(in the rows, 128 means zero)
Each path below is one point turned by a fixed rotation once a step. After each direction that follows a path, write how fast that rotation turns it, in degrees each step (0 if it stays still).
Each turn is a multiple of 5 degrees from 10 to 175, or 0.
Each row of a path follows its step; steps can be skipped.
Rotation 1:
step 0: [125 130 133 119 126 126 131 145 122 136 137 127 137 128 126 127 113 122
 121 143 120 127 152 133 122 114 120 130 120 123 121 141 134 125 127 140
 128 144 129 126 132 129 132 125 136 127 145]
step 1: [128 134 129 118 130 110 131 118 126 126 127 136 121 121 130 141 119 130
 129 118 138 132 120 126 118 141 137 134 143 127 112 136 136 146 128 112
 131 138 120 122 123 123 130 128 136 116 137]
step 2: [124 125 126 130 139 133 139 121 125 125 130 126 120 132 125 127 116 131
 119 142 108 114 129 134 130 137 135 119 122 129 120 123 124 130 131 137
 125 113 106 124 129 117 131 122 131 123 106]
step 3: [119 122 111 129 121 121 139 128 133 133 129 113 125 132 131 124 134 145
 125 129 130 140 134 112 133 123 129 103 130 124 140 134 133 133 114 126
 142 124 136 124 137 123 122 122 134 129 137]
step 8: [124 138 137 118 133 117 125 120 119 141 133 123 129 124 132 114 117 132
 130 137 113 124 146 128 136 145 120 136 142 125 123 140 130 133 143 138
 116 133 114 129 129 127 129 132 125 131 128]
step 9: [130 123 118 119 122 127 141 133 145 121 113 118 126 137 122 139 112 142
 128 133 125 137 129 125 123 119 143 128 132 130 115 141 134 142 118 123
 119 125 128 125 125 112 137 128 124 126 131]
step 11: [124 125 125 124 121 121 141 116 115 131 143 137 123 135 124 113 122 137
 123 117 125 126 145 115 125 122 122 127 125 142 127 112 128 129 110 126
 135 117 126 118 135 130 122 134 128 124 137]
step 12: [131 138 134 118 136 119 127 130 134 134 113 133 132 126 128 127 125 129
 109 118 139 128 131 123 131 128 126 107 128 128 128 137 127 138 148 140
 118 121 134 115 131 140 129 112 126 132 127]
step 14: [124 130 123 132 103 120 132 113 120 146 132 126 125 108 133 129 131 124
 129 129 121 118 128 141 128 125 117 122 129 132 141 136 135 139 137 126
 126 131 119 134 122 120 112 127 128 118 123]
step 16: [116 116 126 123 139 128 120 118 119 130 123 132 131 134 134 127 113 133
 128 133 129 129 122 118 144 137 118 128 136 104 117 139 135 143 137 118
 124 131 137 126 122 119 131 121 133 139 129]
[131 129 126 124 130 127 126 132 128 129 125 129 125 131 131 126 124 126
 127 129 132 130 127 131 127 125 129 135 133 129 129 131 129 128 130 127
 125 128 127 127 128 127 126 125 131 129 128]
90
[127 127 131 125 127 131 127 126 128 132 131 129 124 126 133 129 129 127
 128 132 127 123 129 130 132 127 130 126 127 127 130 129 127 129 135 125
 127 130 132 124 128 130 130 126 128 129 127]
175
[126 132 125 133 128 130 129 126 128 126 128 120 127 127 130 129 126 129
 129 130 130 125 130 130 129 130 128 128 132 127 127 128 129 127 128 124
 128 126 124 128 129 123 132 128 128 131 130]
55
[127 123 127 130 127 126 129 124 121 128 132 128 126 129 125 126 129 127
 125 128 126 127 128 127 130 129 129 133 131 125 127 125 131 124 130 129
 125 126 128 131 126 128 127 128 130 130 123]
125
[130 122 129 130 132 128 131 131 131 126 122 126 130 131 131 130 129 128
 126 126 126 126 130 124 128 127 127 127 129 126 131 127 129 128 131 130
 125 128 127 123 126 125 128 131 127 128 126]
110
[128 129 127 129 125 126 129 127 127 131 124 128 130 137 128 128 129 123
 128 127 130 125 129 126 130 127 126 129 127 129 128 127 128 127 128 126
 130 126 128 129 128 133 133 124 125 125 130]
55
[129 127 128 129 125 132 124 125 130 129 129 124 132 128 129 128 129 123
 129 127 131 130 130 130 125 126 122 128 127 129 126 131 131 129 132 127
 127 127 129 129 126 130 124 132 127 129 124]
45
